Each row is where one point has got to under a steady rotation. How many steps took it there?
The counts run from 0 to 228.
[ -4   3  10   2  -3 -14   0  12   8 -11  -6  -1   7  15  -7  -4   7  13
  25  -4   4   1  -1   8   6  14  -2  -8 -25  -7 -10  -8   1  -3   3  -4
  10  -7  14   3  -4  -7 -20   3   2   4  -7   5  -6  10   4  -6   9   1
   7  -7   6   0   2   9  -9  11  -2   9 -15   4  23   6  -2  -5   6   5
  10   2   1  -2  -6   9  -2 -24  -1   6  -1   8   1  12   3   9  -6 -10]
25
[  3   1   2   2  -5 -16 -11  17  -5 -12  -1  -7  13  11  -4   5   1  11
  11   6   2   7   2  10  11  17  -2  -8 -13  -5  -9   0   1  -1  -4   0
  -5  -4   4   8 -12 -15 -18   0   4  11 -10  13 -17   2  13 -10  12   4
   2  -4  -4   0   7  -3 -13  10  -5   9   0  -4  27   6   8 -16  10   4
   2  -9   4  -6  -4  17  -9 -11   7  -3   2   2   9   7  -4   6   0  -7]
222
[ -1   6   9  -4   3 -16  -5   1   7  -4  -9 -11   6  12  -4  -4   2   3
  24   1 -13   0   1   7   8   9 -10  -8  -8  -8 -11 -17  -1   8   0   0
  10  -2  16  -2  -3 -13 -14   4  -1  10  -8   2  -6   9   8   3   0 -10
  10  -2  10   2  18   8   0   8   3   7 -18  -3  26  15   5   0  10  10
  -8  -8  11  -6  -1  15  -5  -3 -18   7   7   3   1   6   2  11  -7   0]
138
[  6   6  10   3   1 -19 -24  10  14 -10  -5  -3  13  12  -8  -2   1   9
   5  -2  10   4   0   4   8   8  -6   7   2   0  -9   1  -7  -8 -10  -1
   4  -2   5  -2   5   4 -15  -5 -11  18  -6  13  -9   7   3  -3  12   2
  17   0   7   2  10   0  -7   7   5   0 -20  -4  21  11   3 -18   1   0
  -2  -8  -6   9  -7   7  -2 -15  12  -4   8   3   1  10  14   6 -14   3]
193
[ 14   0   0   5   8 -21 -14  16  10  -5 -11 -13  22  18  -1   1  16   9
  -5  -2   1  11  -1   3  14   8  -3  -9 -13   3  -2  -1   4   4  -7  -2
   0  -5   9   7  -7   2 -10   2  -3  14   4   7  -7   9   4   1   9  -7
  14   5  12  -5  10   2 -13   8  11   4 -12  -2  25   7   6 -13   3   1
   2  -3  -3  -2  -3  17  -8  -9  16   2   1   1   9   3  10   1  -4  -4]
205
[  6   4  10   7   0 -20 -20   8   7  -9  -4  -9  17  -1 -12  -4   0  10
  15  -3   4   1   7  -3  11  12  -1  -1  -7   0  -8 -17  -2  -3 -11  -1
   3  -3  14  -3   8   9 -19   0   3  13  -2  14 -12   4   2  -3   2  -3
  16   5  13   4   6   8  -7  11  10   6 -19  -9  22   9   3  -3   1   0
  -3  -7  -7   7   1  14   6 -17  -3   1   0   7  10  10   8  10  -3  -2]
9
[ -2  11  13   3  -3 -23 -20   8  14 -14  -7  -4  10  14 -10  -1  -4   9
   8  -9   8   3  -2   5  -2   8  -8   3   0  -5  -7  -6  -5  -4  -6  -4
   8  -1   0   4   8   0 -18  -5 -11  13  -4  15  -7   6   6   0  11   2
  15   0   5   2   9   0 -11   4   8   8 -22  -1  17   8   8 -13   0   1
   0  -7  -5   2 -15   7   0 -20   8  -7   8   8  -1   5  10   3  -9   4]
195
[  7  -7   2  -4  -8 -20 -22  10  13  -7 -10 -14   4   5   0  13   7  13
  12   3   0  -2  -9  10   1   8  -9 -11  -6   2  -5   3   0  -7  -1 -10
   1 -13  -3   4  -3  -5 -14   0   0  11  -3  -4 -10   3   6  -1  10  -8
  12 -10  11   1   6   1 -15   6  -1   3  -8  -8  23  23  14  -8   3   3
  -4  -9   9   5  -3   1 -10 -16   7  -2   9   1   4   7  14  11   3  -8]
74
[  4  -3   9  -4  -5 -23 -21   2   9 -12   5  -2  11  12  -7  -4   3  12
  21   4   5   1  -6  19   1   9 -11  -1  -7  -4 -15  -2 -11  -3  -3  -6
  -2  -4   8  -7   3  -5 -11   6  -6  15  -9   0  -9   6   4   0  11  -2
  15  -5   4   6   8  11  -1  11  -4  -4 -18  -4  19  16  -3 -16   0   9
   3  -8   2   0   6   2  -5  -9  12   0  10   2   6   9   3  18  -8   0]
179
[  5   1   5   4  -4 -20   6   8   3 -17 -15  -9  23   4  -1  12   8   6
  10   0  -1  10   3   2   8  13  -1  -2 -10  -3   2 -11  -3   2 -13  -1
   3  -4   5  -7   0  -6  -6   7  -2  15   3   3 -13   8  -5   1  -2  -8
  21   6   2  -3  22   4  -4  13  -6   6 -22  -7  21   8   0  -8  -2   3
   5  -5   1   7 -11  13  -7 -11   1   0  16   9   0   5  -1   6  -7   6]
158
[ -4  -1   6  -3   1 -21 -14   2   4 -21  -5 -10  13  17   0  -6   7  10
   2   3  -4   8   2   4  13  16   3   5   9  -1  -6  -2  -5   2 -12  -1
   0   1   5   0   6 -10  -4  -7  -6  22  -6   9  -3  11   4   1   8 -10
  15  11  -1   1  20   0  -6  15  -1   2 -25 -12  19  10   4  -9  -1   2
   1  -5  -5  -2  -3  17  -7  -4  11  -4  10   1   0   9   0  -2 -13   2]
49
[ -7   8  10  -1   2 -15 -19  12   9 -10  -2 -15  11  15   0  -1   7   8
  13   0   4   1   6   5   5   3  -2  -1   1   2 -10  -3  -3  -6  -7  -1
   6   4  -1   7  -7 -12 -13  -6 -12  17  -8  19  -9   6   0  -3  12  -1
  15   3   8  -4  16  -7  -6   5  -3  -5  -9  -6  20  12   0 -16   7   3
  -5 -12   0   2 -10  13 -11 -13  13  -1  11  -4  -4   9   1   2 -13  -7]
188
[-12   7   6  -1  -6 -14   5  11   6 -14 -11  -8  10  12   4   1   9  13
  21   0  -4  -2 -12   9   6  14  -6  -6  -5  -3  -8  -8  -2   4  -2  -5
   9  -3   9  -1  -5 -22 -15   4   0  14 -14   2  -8  17   5  -6   9  -4
   5  -5  -2  -2  13   3  -5   4  -9   0 -19  -6  21   9   6  -9   3   8
   5  -5   2  -2 -11  12 -11 -17   4   8   7   4  -1  12  -8   1 -14  -6]
31
[ 13  -1   4   2  -3 -18 -13  12   0  -7  -2  -2  11   8  -6   9  -6  11
  12  11   3   5   2   9  15  20  -2  -4 -13  -1 -11   0   1  -4  -4  -1
  -3  -9   9   1  -7  -5 -16   0   3   9  -9   8 -17   1  13 -12   9   6
   4  -4   3   6   9  -1 -12  17  -4   6  -2   1  33  13   6 -14   9   1
  -1  -9   5   0   1  12  -7 -10   3  -4  -3   6  10   8   5  10  -1  -6]
224
[ 12  -2  -5  -4  -2 -13  -7  15   6  -3 -12 -12  17   8   1  14  11   5
   2  10  -5   7  -5  11   9  12  -9  -8  -5   1  -3  -4   0  -6  -8  -1
  -2 -15   1   4  -7  -3 -11  -3  -6  17  -2  14 -10   3   7  -3   5  -7
  12  -1  10  -1  21  -2 -11   5  -5  -2  -6  -4  29  17  11 -16   7  -3
  -6 -10   8   9  -8  17 -11  -7  10  -4   7  -1   1   5  11   8  -4  -5]
80
[  3   2   5   2  -2 -17 -14  11   3  -4  -9 -13  10   3  -4   4   5   9
  12   3  -7  -4  -9  -1   6  18  -5  -6  -2   2 -15  -3   5   0 -13  -6
   1  -7   4   0  -2  -8 -14   7   1   8  -1 -12 -20   9  -2  -1  10  -7
  18  -5  11   3   3  -7 -11  13   9   4 -20  -4  17  12  12  -8   0  12
 -17 -16   2 -12  -8  -2 -11  -4   2   7   8   5  11  10  -7   7  -7  -3]
107
[ -1   7   2   2   0 -20 -14  15  12  -7 -16 -18  14  20  -2   0  12  10
   0  -9   1   6  -2   4   3   7  -3 -12  -5   2  -2  -6   3   3  -7  -4
   7  -1  -2  12  -4  -7 -13  -2  -6  10   0  10  -2  10   2   2   9  -6
  15   7   7  -6  12   0 -17   4  15   8 -14  -4  18   7   9  -8   0   4
   0  -3   0  -9 -15  18 -10 -16  12   1   5   0   4   0   3  -5  -1  -4]
202
[ -4  -1  11   2  -2 -15  -5  14   7 -13  -3   0   8  14 -11  -7  11  14
  22  -4   2   2   3   7  11  11   0  -6 -23  -6 -10  -4   3  -5   2  -2
   8  -6  16   2  -2  -6 -22   3   4   8 -10   7  -6   9   4  -7  12   0
  10  -6   5  -2   0   9 -11  11  -3   7 -16   2  19   2   0  -7   6   5
   9   1  -1   1  -3  11   0 -26   3   7   1   5   5  12   3   7  -5  -8]
24
[ -7  -1  14  -5   0 -23 -17  -1  12 -12  -5  -9  -2   8   3   1   1  21
  19   5   1  -2   5   5   6  19   2   2  -2   8  -6  -5   0 -14  -5  -6
   4  -5   5  -7   7  -6 -14 -12   0  14  -7   6  -2  11   6  -9  10  -8
   7   0   6   3  15   0  -4  18  -4   2 -19 -10  29  13   1  -7  -1   2
   0   1  -4   4  -4   8  -5  -9   8   2  -1   0   5  10   8   1  -4  -4]
42
[ 11   7  -2   0  -6  -9 -10  13  -1  -5 -13  -7  14   9  -5   4   6   7
  11  12 -10   6  -3   8   6  19 -10  -7  -1   1  -6 -11  -9   7  -8   0
  16  -4   8   3  -3 -15 -12   4   4  13   4   8  -5   7   0   2   0 -10
  13   5   8  -5  15   2  -3  11   5   7 -23  -5  21   9  17  -5  -9   8
  -4  -3  14  -4  -4  18  -4  -4  -6   3   8  -2   7   0 -11   8   4  -4]
125
[ -6   1   0   0  -7 -22  -9   9   9  -9 -10 -14   9  12   0   0   6  10
  12  -3  -4  -2 -19  11   3  15  -9 -17  -7  -9 -12  -9   5   9  -5  -8
  -2  -6   3  10  -2 -12 -20   2   6  10  -8   2 -11  12  12  -1   8  -3
   3  -4  -1   4   1   5 -12   4   5   7 -10  -7  20  10  14  -3   2   5
  -1  -8   0 -14  -6  14  -9 -16   5  -3   0   7  10   7  -3   6  -4  -7]
215
[  5   3   8  -3  -1 -12 -17  14  -5  -8  -3  -3   8  14 -14  -5   9  10
  13   8  -7  14  10  10  10  11  -3  -5 -16  -4  -7  -7  -6   1  -2   4
  13   1  13   6  -4 -14 -22   0   3  12   0  16  -2   0   8  -1   5  -3
   9   0   5  -4   9   8  -3  10   3   9 -19   0  18  -1  10 -10   1   7
   3   2  12  -3  -1  22   0 -11  -7   4   7  -5   8  -2  -7  10   7   1]
130
[  3  10   3   7  -8 -19  -6   8   9 -11 -12 -11  19   6  -9  -1   0   2
  17  -8   2  -4  -3   3   3  17  -6 -12  -6  -3  -5 -21  -3  10  -9  -5
   9  -3   7   3   4  -3 -14   5   1   7  -6   6  -8  10   0   4  -3  -5
  19   9   7   0  14   7 -10  11  13  12 -20  -4  21  11   3   4  -1   4
   0  -6   3  -6  -6  16   1 -20  -7   2   1  12   5   7  -2   9  -2  -6]
13
[  6   1  10   0  -2 -26 -16   1   4 -23  -6  -4  12  23  -7  -2   0   7
   2  -1   1  15   6  11   7  14  -1   1  -5  -8  -5   1  -7   6  -8   0
   2   3   0   2   2 -11  -5  -2  -8  13  -2   6  -4   4   6   4   8  -3
  16   8  -3   1  18   2  -8  17   4  14 -23  -2  20   5   1 -14  -1   3
   9   0   2 -10  -5  14  -6  -5  10  -8  11   4   2   1   1   2  -3   7]
52
[  7   2   9   4   1 -10 -19  20  -5  -8  -5  -6   7   3  -7   4   6  13
  11   7   1  11   2  -2  14  18   2   4 -11  -1 -12   2   2 -11 -10   2
   7  -6   8   5  -1  -6 -24  -1   7  12  10  12 -18   2  -1  -7  12   2
  12  -4  12  -1  -5  -6  -6  14  -2   6 -17  -3  18   1  12 -15  -1   5
  -3  -9   1   5 -10   7   0 -11   1   0   7   0   9  12  -3   6  -5  -5]
115
[ -2  -4  11  -6  -5 -20 -24   2  10 -13   5  -4   6  12  -7  -6   5  15
  22   4   3  -2  -6  17   0   8 -10  -3  -4  -1 -15  -2  -8  -7  -4  -8
   0  -3   7  -4   4  -6 -13   3  -6  15 -12   1  -8   5   6  -1  14  -3
  15  -8   6   3   3   8  -3  10  -1  -5 -17  -7  15  15  -2 -14   0  10
   0  -9   1  -2   5   1  -6 -12  13   0  10   0   6  10   1  16  -7  -3]
180
[  7  11  12   7   3 -20 -16  11   2  -8  -3 -11  20   5 -10   4  -3   7
  13  -2   8  11  12   2   7  10  -1  -4 -14  -1  -5 -17  -2   0  -9   5
   3   6   8   1  -3  -1 -21   1   1  11   4  21 -13   2   5  -4   1   3
  13   7   8  -2  12   4  -2   9   6   8 -10  -5  26   4  -1 -10   4   3
   1  -8   0   2  -7  19  -1 -14  -2  -3   6   5   8   3  -2   7   3   2]
6
[  5  13  10   5   2 -18 -15  12   8  -8  -5  -9  16  15  -2   4  -4   3
  10   0   8   7   5  10   4   7  -9   1  -4  -2  -5  -3  -8  -1  -7   1
   6   2  -1   4  -9  -8 -10   0 -15  14  -4  18 -12   3   2  -2  10   4
  16   4  10  -3  21  -4  -4   6  -1   0 -12   1  26  12  -2 -20   7   1
   0 -11   2   3 -12  12 -11  -8  10  -6  10   1  -6   8   4   3 -14  -1]
190
[ -8  -2  12  -8  -7 -19 -26   3   9 -13   6  -9   2  12  -6  -7   5  15
  24  -1   4  -5  -4  18  -5   5 -10  -5  -2  -1 -15  -3  -5  -6  -3  -9
   1   0   0  -2   3 -12 -16  -1  -8  14 -13   5  -6   4   6  -1  13  -2
  14  -5   4   3   5   7  -5   8   0  -3 -15  -8  14  13  -1 -11   0   8
   0  -8   1  -3  -1   4  -7 -17  11   1  10   0   3   9  -1  12  -5  -4]
181
[  0  -5   9  -1 -11 -23  -6   8   3 -22  -6  -3  15   7  -9   6  10  14
  17  -4   3  11   1  11  -2  14   1  -5 -19  -5  -1 -10  -4  -4  -8  -6
   3  -3   2  -3   5  -5 -16   3   0   8   3   5  -4   4   1  -1   3  -5
  19   0  -1  -2  10  11  -6  15  -4  11 -22  -2  15   2  -1  -8  -8   5
  14   3   2   1 -10   9   1 -20   7  -3  11   7   5   1  -3  11   6   5]
163
[  6   9  10   3  -2 -11 -15  16  -1  -6 -11  -4   5   4  -9   5  -1  12
  15   5   2  10   0   4   4  22  -3   1 -15  -5 -12  -6  -1  -8  -9   2
  12  -7   4   6   0  -8 -27   1   5   4  12  14 -14   3   1  -6   7   4
  11  -3  13  -1  -1  -4  -6  15  -1  12 -19   3  22   2  15 -11  -2   7
   0  -5   5   3 -13   9   3 -11  -3  -4   5   5   3   9  -4   8  -1  -7]
117
[  3 -11   5  -5  -6 -22 -10   4  10 -14  -5  -8   8   6  -5   2  15  18
  21   2   1   1   0  10   1  15   1  -9 -18   5  -4  -9  -2  -9  -7 -11
   2 -11   5  -6   7   0 -11   1   1   9   3  -3  -2   9  -3  -1   3 -14
  20   1  10   1   8  13  -7  19  -1   4 -21  -6  18  10  -5  -3  -8   5
   7   3   3   0   1   7  -2 -14  11   4   4   1  10   8   4  13   7  -5]
166
[  7   6   8   6   4 -20 -22  12   3  -5  -2 -20  21   0  -2   5   8  10
  10   3   1   6   5   0  10   5  -2  -6   0  11  -3 -13   0   2 -10   2
   2   5   8  -4  -4  -5 -14   3   2  18   1  10 -14   8   1  -4   3  -7
  16   4  11  -3  15   0  -2   4   7  -4 -11 -17  24  12   5 -12   1   6
 -10 -13   0   2  -2  15 -10  -6   1   7  10  -4  15   3  -6   7   4   2]
2
[ -1   0   6   2   0 -15 -15  17  -1  -6  -6 -17  10   3  -3   2  11  11
  11   2  -8  -1  -6  -1   6  16  -2  -6  -1   2 -14  -2   7  -2 -14  -6
   3  -5   4   4  -2 -10 -16   5   3  12  -1  -8 -21   8  -4  -2  11  -6
  18  -4   8   0   0  -8 -12  11   7   4 -18  -6  14  10  14  -9   1  12
 -15 -16   1 -11 -11   1 -12  -6   2   8  10   3  11  10 -11   5  -7  -3]
108
[  8  -2  -5   1  -4 -19 -10  12   4  -7  -7 -14  19  10   3   7   7   9
   5   7  -3   0 -12   8  11  15  -9 -16  -6   1  -8  -1   4  10  -5  -5
  -6  -6   7   4  -9 -12  -9   6   6  13  -9  -5 -16  10  11  -3   8  -5
   5  -3   2   1  10   0 -11   7   3   3  -6  -9  27  16  11  -9   4   7
  -2 -12   4 -10   3  14 -15  -6   8   3   2   2  16   6  -4   7  -1  -7]
218
[  4  -1  -1  -6  -4 -21  -8   8   6   0  -8 -13  10  15  -5   1   9   3
   9   2 -13  -1  -1  11  -2  19  -8 -13  -8   3  -8 -12   6  -1 -10  -9
  -1 -12   1   6  -3  -5 -10  -1 -10   8  -8   3  -4   1   9   2   7 -12
  17   5   3   5  20   1 -15  11  15   6 -11   3  23  10   6  -9   3   6
 -14  -6   9 -15 -10  14 -12  -2   5   4   2   1   8  -6  -3   8   8   4]
92
[ 13  -5   3  -2  -1 -19 -14   8   6 -15  -7  -6  17  16  -3   4   7   4
   3   3  -1  11  -9  10  12   6  -8  -4  -9 -14  -9   9  -6   5  -4  -1
  -4  -8   3   4  -7  -4  -7   8  -3  16   1  -1 -16   5   4   4  10  -2
  15  -7   6  -1   8   4  -9   7  -6   5 -13  -3  21  16   9 -13   7   4
   4 -11   4   3   2   4  -9 -10   9  -7  15   6   0  12  14  11 -16  -3]
67
[ -8  -4   2  -8  -4 -14  -4   6   9 -12  -7 -16   5  13   0  -2  19  11
  24  -3  -4   1  -4  14  -3  15   0 -13 -16  -1  -8 -14   2  -3  -8  -8
   3  -8   1   5   0 -11 -14  -3  -3  10   1  10   0  10  -3   0   4 -11
  18   5   8  -2  10   9  -4  14  -7   2 -16  -5  15   9  -4  -1   0   6
   6   4   4  -8  -8  15  -6 -14  11   2   5  -1   1   8  -5   6   0 -10]
169
[ -3  -5   1  -6   0 -14  -7   7   3 -16   1  -6  15  14   0  -9  20   9
  17   5  -3   8  -7  16   8  10  -4  -3  -8  -6 -13  -6  -6  -3 -11  -3
  -4  -5  11   0  -2  -8 -10   3  -5  20  -5  12  -8   9   1   1  10  -6
  16   5   5   1   9  10  -1  11 -12  -9 -17  -8  14   7  -6 -14   2   6
   5  -5  -2  -1  -1  15  -6  -9  16   0  10  -4   1  14  -4  11 -15  -6]
174
